128 stands for zero in the data rows.
Some points, one per row:
[163 170 137  82 166 127 113  82 108 144 134 168 142  97 192 165  83  89
 147 170 178 159 119 166]
[151 124 122 107 165 135 162 150 145 170 152 148 126 121 117 128 126 111
 132 149 106 158 123 143]
[ 76 164 150 146 147 135 143  62 134 119 151 148 128  74 157 160 130 155
 119 140 150 125 127 138]
[180  94 149 183  77 136 145 169 167  89  76 112 110 174  85  85 183 146
  90  76  85  78 123  47]
[131  86 136 158 114 121 142 146 165 126  89 119  97 151  84 105 177 163
 116 119  98  99 156  66]
[149 151 121  76 164 125 148  86 139 163 163 145 136 120 173 136 127 117
 172 163 146 156 129 157]
[166 103 151 139  85 114  89 118  91  67  92 111 147 137 124 102 128  79
  91  95  93 106 125 113]
[145 142 145 111 159 138 128 108 128 158 164 166 107 128 158 168  99 154
 181 140 145 161  93 135]
[171 103 176 166  59 133  97 117 107  42 110 103 131 149 106  65 165 142
 127  46  65  60 122  61]
[147  82 155 161  89 135 119 137 121  85 112 116 110 176  98 114 150 155
 125  86  87 104 109  76]
[131 190 139 170 155 111 100  86 123 152 153 182 103  75 169 185 110 137
 163 114 181 189  78 127]
[151  95 129 129  99 141 132 154 113  77 105 103 139 178 115  97 133 108
 111 112  95  95 127 111]
[ 54  98  62 125  88 151 123 177 119  90 113  59 163 144  86  75 147 140
 134 116 139  85 144 135]
[148 146  99  73 165 103 136 148 110 164 130 122 137 159 150 123  92  54
 118 187 134 153 194 193]
[132  84 109 157  53 147 141 181 143  76  75  68 151 186  77  72 169 130
  73  85 117  68 123  89]
[122 174 121  96 163 118  83 109  86 149 134 152 140  78 166 160  71  96
 153 158 195 164 120 178]
[167 147 138  85 164 136 134  98 125 147 153 158 128 131 181 151  93 105
 163 160 136 153 119 161]
[107 158 123  94 167 126 150  77 150 176 175 155 131  92 157 131 134 147
 190 173 153 144 137 142]
[ 94  59 113 165  33 150 104 196 116  56  67  44 123 200  59  78 147 180
  86  52 112  46 151  90]
[113 139 101  65 168 123 177 111 134 167 130 120 164 121 127 105 138  73
  94 211 145 127 202 176]
[137 150 119  90 162 128 143  89 140 159 149 145 128 117 174 145 116 120
 163 159 161 155 126 160]
[148  93 114 153  65 132 148 192 138  87  71  75 149 189  73  70 168 108
  61  99 114  75 130  90]
[124  87 128 136  92 140 119 150 109  74 109  89 132 180 103  94 141 131
 123 103  95  90 140 109]
[ 38 142  95 114 137 131 135 112 117 157 130 109 162  91 108 140 126 127
  93 174 192 133 153 170]
[141  93 128 167  92 127 129 168 129  94 109 108 120 156  97 104 143 126
 114  80  96 119  87  95]
[122  81 137 184  47 163 150 155 179  76  90  93 130 170  86 103 190 200
  91  71  98  58  96  47]
[116 113 146 195  76  95  80 145  78  76 111  99 124 162  80 112 145 114
  91  76 102 123 124  94]
[ 78 189 128 149 171  96 103 169 112 152 130 154  93  70 154 163  55 119
 132 146 144 140 161 170]
[107 162 139 126 152 102  72 110  97 162 111 154 125  71 149 178  72 105
 118 156 193 166 126 167]
[ 88 172 128 119 169 102  81 139  98 151 135 146 105  62 154 146  61 121
 161 140 152 140 161 175]
[137 133 163 138 148 129 148  93 144 161 171 168 118  99 124 159 151 164
 141 125 112 160  85 105]
[106 118 152 137 140 100 105 145 109 169 117 140 120  90  94 145  98 104
  77 144 109 146 155 149]
[109 131 125 118 160 141 164 119 164 182 148 151 142 104 112 150 149 138
 113 181 132 148 128 130]
Here are 34 more points, each followed by its number:
[110 141 148 147 139 110 128  96 121 146 161 146 117  97 119 156 143 156
 125 113 126 157 109 121] 0
[152  73 125 117  89 141 141 149 127  75  88  87 137 194 118  90 138 103
  91 118  79  81 159 119] 1
[129  82 121 141  50 160 159 140 163  60 108  71 146 179  98  62 195 181
 116  74  81  39 134  69] 2
[128 134 114 111 162 132 163 141 177 200 135 156 121 125 141 171 116 136
 127 181 156 164 108 145] 3
[109 170 127 121 148 105  63 124  74 152 132 148 140  67 149 168  60  90
 137 140 193 178  97 181] 4
[116  99 152 198 105 116 123 151 154 120  99 132  87 131  78 125 166 180
 118  90 105 112 112  54] 5
[159 155 114 143 153  94 127 156 109 157 121 140 137 119 118 139 116  39
  65 143 125 184 144 165] 6
[120 165 112 119 152 127 129  86 139 152 148 150 124 102 174 159 118 133
 159 144 174 159 122 151] 7
[167  89 165 167  33 127  91 122 108  35  60  80 156 169 115  93 151  98
  35  63  85  62 125  92] 8
[111 169 122 141 168 124 117  97 151 173 133 168 100  85 159 178 120 158
 161 150 189 165 126 130] 9
[126 108 154 139 143 115 122 154 114 162 127 144  98 130  93 161 102 140
  98 125 116 154 126 132] 10
[109 121 127  99 158 148 146 142 127 155 170 136 127 126 108 131 124 157
 157 153 104 131 146 139] 11
[108 125 136 130 161 136 150 127 161 174 144 154 104 101 110 161 144 183
 135 143 129 145 128 112] 12
[142 108 101 150  96 126 140 145 141  87  96 100 128 159 115  86 166 112
 110 103  97  98 165 100] 13
[140 136 133  74 153 168 147  55 145 122 156 151 115 136 206 162 109 178
 196 147 155 121 130 144] 14
[163  63 126 130  48 152 149 190 136  67  96  62 153 230  76  67 172 136
  81  88  61  57 137  85] 15
[ 87 146  98  88 149 144 127 161 104 135 179 121 127 122 155 134  65 145
 195 129 137 135 111 185] 16
[122 168 113  91 182 127 123  93 136 170 173 153 129  91 160 142 128 143
 202 163 162 160 127 148] 17
[ 89 103  90 119  72 133  80 154  76  38  91  53 164 140 128  77 109  91
  99  87 103  69 172 162] 18
[ 83 151  91  77 156 146 154  89 160 163 156 124 157 111 169 147 131 143
 155 193 171 132 147 171] 19
[139 106 107 129 106 132 142 163 119  86 105 101 133 154 114  86 137 111
 124 100 115 102 120 114] 20
[181  82 156 138 100 131 140 146 128  87 110 119 120 184 111  95 143 112
 114 103  59 100 126  90] 21
[161 167 107 100 167  89 128 107 118 172 144 143 133 123 155 127 124  62
 137 165 149 178 162 167] 22
[140 141 119 118 176 144 164 135 163 166 142 161 109 103 132 138 135 141
 145 152 118 143 153 126] 23
[164 106 187 159  92 119 103  81 107  66 132 136 117 129 129  98 153 138
 146  71  62  96 110  70] 24
[ 98 144 103  99 158 131 155 133 120 156 144 128 149 109 121 129 120 107
 116 166 156 144 140 165] 25
[102 102 111 129 101 108  84 174  89  89  72  82 137 131  90  83 116  93
  93 119 116  86 190 134] 26
[127 114 127  88 145 151 151 130 122 140 171 129 138 144 123 133 124 144
 147 144  98 133 132 146] 27
[168 103 113 137  77 142 144 181 131  65  83  83 141 177  99  58 159 115
 103  78 106  68 130  91] 28
[ 99 123 145 143 144 143 171 112 182 181 142 158 131 105 111 177 151 166
  89 172 128 145 107 114] 29
[121 152 123 117 179 122 136 132 155 193 147 163 102  99 139 160 114 153
 170 161 163 165 118 136] 30
[136 121 111  97 168 133 163 162 146 179 151 138 128 121 106 122 132 119
 134 158 108 152 143 146] 31
[152 169 131  84 164 135 119  92 107 139 144 162 139 107 190 165  81 103
 158 161 178 156 107 167] 32
[164  76 119 135 111 122 161 189 157 127  94 107 119 180  83  86 158 107
  99 124  73 111 141  95] 33
Which two of these numbered points are nearest to each point below by angle, seen from the average point of the first points? Their numbers follow each, nearest first.
[116 130  94  95 163 135 166 158 172 198 133 140 128 130 137 153 109 124
 131 188 156 156 129 163] > 3 31
[ 67  71  89 162  81 143 148 214 163 121  89  78 130 164  63 113 147 163
  83 117 112  93 122 106] > 15 33
[ 99 131 139 117 148 147 128 105 114 129 153 135 127 119 130 150 118 153
 139 142 131 131 139 143] > 11 14
[124  62 128 169  36 146 112 192 126  58  55  60 126 200  72  89 143 152
  59  61 101  52 141  89] > 15 28
[135 120 105 142 107 117 129 155 124  75  91  94 136 141 127  75 141  79
 101 108  92  92 171 127] > 13 1
[107 152 137 127 155 128  92 124 101 133 129 147 126  70 134 150  93 122
 122 133 134 136 151 154] > 4 32
[147  95 144 149 105 116 161 131 157 129 113 126 130 154  87  89 182 121
 105 135  87 108 132  73] > 33 21
[ 97 127 136 114 140 127 156  94 141 146 154 129 129 112 127 144 147 160
 119 141 122 130 140 135] > 12 29
[145 109 163 156  84 114  77 106  79  59 126 113 132 124 120  93 135 116
 136  63  77 103 108  97] > 24 8
[101 147 120 143 159 125 120 119 131 158 148 149 106  84 112 148 139 164
 150 124 143 153 143 122] > 12 9
[130 144 149 140 146 110 120 113 104 146 148 146 126 126 113 149 129 110
 103 144 116 157 151 135] > 6 22
[127 114 174 172  52 140  84  86  98  25 125  93 137 131 111  63 173 172
 150  41  84  46 126  60] > 24 2
[128 174 117 140 166 116 115 105 140 170 129 164 111  94 161 175 115 123
 143 152 187 177 123 143] > 9 7
[126  87 120 135 109 128 145 149 152 108 101 101 113 157  95  86 170 153
 129 113  93  88 161  87] > 2 13
[101 136 115  98 140 144 118 107 116 135 135 126 131 133 170 165  82 134
 145 151 174 141 124 178] > 32 7
[150  81 121 130  90 125 140 150 128  95 127  95 131 171  98  81 167 134
 136  85  76 107 114  94] > 15 2
[112 136 138 115 127 131  93 101  87 112 136 127 152  87 147 149  91 101
 100 121 125 136 125 173] > 4 32
